[[113 141 124 136 131 118 144 113 150 108 145 117 134]
 [144 108 142 113 145 117 134 127 124 139 119 139 118]
 [131 131 118 147 108 149 108 146 116 133 128 124 136]
 [118 144 114 151 108 145 116 136 130 123 135 118 139]
 [141 120 135 128 118 144 108 152 110 146 117 134 127]
 [131 118 152 113 149 108 145 116 134 130 122 135 118]
 [145 112 141 118 130 131 118 145 108 153 109 145 117]]
->
[[144 108 142 113 145 117 134 127 124 139 119 139 118]
 [145 112 141 118 130 131 118 145 108 153 109 145 117]
 [131 118 152 113 149 108 145 116 134 130 122 135 118]
 [141 120 135 128 118 144 108 152 110 146 117 134 127]
 [131 131 118 147 108 149 108 146 116 133 128 124 136]
 [113 141 124 136 131 118 144 113 150 108 145 117 134]
 [118 144 114 151 108 145 116 136 130 123 135 118 139]]

[[139 124 131 115 138 133 135 133 119 129 127]
 [128 137 119 139 135 132 128 130 122 132 122]
 [111 125 132 142 132 127 141 133 127 134 143]
 [134 117 125 132 131 128 126 131 133 124 135]
 [126 127 135 120 118 117 130 138 123 132 131]
 [127 133 118 106 134 127 120 129 116 121 131]
 [127 120 129 127 125 126 140 131 127 120 130]]
->
[[134 117 125 132 131 128 126 131 133 124 135]
 [127 120 129 127 125 126 140 131 127 120 130]
 [139 124 131 115 138 133 135 133 119 129 127]
 [111 125 132 142 132 127 141 133 127 134 143]
 [126 127 135 120 118 117 130 138 123 132 131]
 [127 133 118 106 134 127 120 129 116 121 131]
 [128 137 119 139 135 132 128 130 122 132 122]]

[[109 130 141 124 120]
 [118 114 117 150 124]
 [116 128 132 123 150]]
->
[[118 114 117 150 124]
 [116 128 132 123 150]
 [109 130 141 124 120]]

[[124 128 128 132 124 127 131 127 127 126 124 128 128 130 129 131]
 [128 130 128 129 126 128 129 128 129 126 129 127 127 128 131 130]
 [122 124 127 131 120 125 134 125 126 126 121 130 128 133 128 134]
 [127 120 128 131 131 144 125 123 100 109 122 121 138 123 136 131]]
->
[[127 120 128 131 131 144 125 123 100 109 122 121 138 123 136 131]
 [122 124 127 131 120 125 134 125 126 126 121 130 128 133 128 134]
 [124 128 128 132 124 127 131 127 127 126 124 128 128 130 129 131]
 [128 130 128 129 126 128 129 128 129 126 129 127 127 128 131 130]]

[[122 156 136]
 [133 113 140]
 [113 115 130]
 [122 126 134]
 [129 101 124]
 [137 135 127]
 [135 143 129]
 [109 116 129]
 [140 132 113]
 [143 133 117]
 [135 102 123]]
->
[[129 101 124]
 [135 102 123]
 [133 113 140]
 [113 115 130]
 [109 116 129]
 [122 126 134]
 [140 132 113]
 [143 133 117]
 [137 135 127]
 [135 143 129]
 [122 156 136]]

[[140 119 119 116 113 122 110 141 147 113 140]
 [108 133 131 136 140 135 145 110 108 151 105]
 [118 131 129 133 135 136 139 120 121 145 116]]
->
[[140 119 119 116 113 122 110 141 147 113 140]
 [118 131 129 133 135 136 139 120 121 145 116]
 [108 133 131 136 140 135 145 110 108 151 105]]

[[125 136 123 121 122]
 [135 106 141 149 146]
 [128 128 130 133 124]]
->
[[135 106 141 149 146]
 [128 128 130 133 124]
 [125 136 123 121 122]]
---
[[115 110 120 125 102]
 [117 112 126 113 104]
 [111 149 107 133 128]
 [105 118 109 142 122]
 [123 126 133  99 111]
 [114 147 123 103 129]
 [110 106 121 123 110]]
->
[[125 102 115 110 120]
 [113 104 117 112 126]
 [133 128 111 149 107]
 [142 122 105 118 109]
 [ 99 111 123 126 133]
 [103 129 114 147 123]
 [123 110 110 106 121]]

[[125 140 144 141 130 132 124 129 125 132 122 125 128]
 [128 132 150 137 128 135 128 129 125 131 121 123 124]
 [126 139 142 139 131 134 125 128 125 133 124 125 125]]
->
[[125 128 125 140 144 141 130 132 124 129 125 132 122]
 [123 124 128 132 150 137 128 135 128 129 125 131 121]
 [125 125 126 139 142 139 131 134 125 128 125 133 124]]

[[149 144 127 118 104 138 133 100 130]
 [126 128 128 126 124 137 125 122 129]
 [115 141 134 115 113 130 135 118 113]
 [113 132 130 120 116 146 121 112 126]
 [108 138 130 117 109 150 131 108 126]
 [136 134 131 122 120 137 111 113 124]
 [139 132 129 123 121 140 109 112 129]]
->
[[100 130 149 144 127 118 104 138 133]
 [122 129 126 128 128 126 124 137 125]
 [118 113 115 141 134 115 113 130 135]
 [112 126 113 132 130 120 116 146 121]
 [108 126 108 138 130 117 109 150 131]
 [113 124 136 134 131 122 120 137 111]
 [112 129 139 132 129 123 121 140 109]]

[[127 112 125 121]
 [138 149 133 123]
 [130 134 149 128]]
->
[[125 121 127 112]
 [133 123 138 149]
 [149 128 130 134]]

[[124 123 125 124 125 125 126 124 125 126 125]
 [132 129 144 115 120 120 136 132 124 141 113]
 [139 137 137 128 125 121 129 136 130 130 119]
 [122 117 120 130 126 141 130 118 141 137 151]
 [121 117 145 109 122 128 144 124 122 152 121]
 [125 124 129 127 129 125 129 129 121 124 122]
 [120 114 141 111 121 131 143 122 126 151 127]]
->
[[126 125 124 123 125 124 125 125 126 124 125]
 [141 113 132 129 144 115 120 120 136 132 124]
 [130 119 139 137 137 128 125 121 129 136 130]
 [137 151 122 117 120 130 126 141 130 118 141]
 [152 121 121 117 145 109 122 128 144 124 122]
 [124 122 125 124 129 127 129 125 129 129 121]
 [151 127 120 114 141 111 121 131 143 122 126]]

[[117 129 120]
 [153 147 111]
 [136 142 105]
 [113 124 117]
 [129 134 113]]
->
[[129 120 117]
 [147 111 153]
 [142 105 136]
 [124 117 113]
 [134 113 129]]

[[128 123 131 133 141 113 123 119 124 119 145 131 132]
 [128 124 131 132 141 113 124 120 125 120 144 131 132]
 [128 121 133 134 142 109 123 116 123 117 150 131 134]
 [128 122 132 134 142 110 123 117 123 117 149 131 133]
 [128 122 132 133 142 111 123 118 124 118 148 131 133]
 [128 124 131 132 140 114 124 120 125 120 143 131 131]]
->
[[131 132 128 123 131 133 141 113 123 119 124 119 145]
 [131 132 128 124 131 132 141 113 124 120 125 120 144]
 [131 134 128 121 133 134 142 109 123 116 123 117 150]
 [131 133 128 122 132 134 142 110 123 117 123 117 149]
 [131 133 128 122 132 133 142 111 123 118 124 118 148]
 [131 131 128 124 131 132 140 114 124 120 125 120 143]]

[[147 119 127 137 111 105 125]
 [127 151 148 138 129 142 115]]
->
[[105 125 147 119 127 137 111]
 [142 115 127 151 148 138 129]]
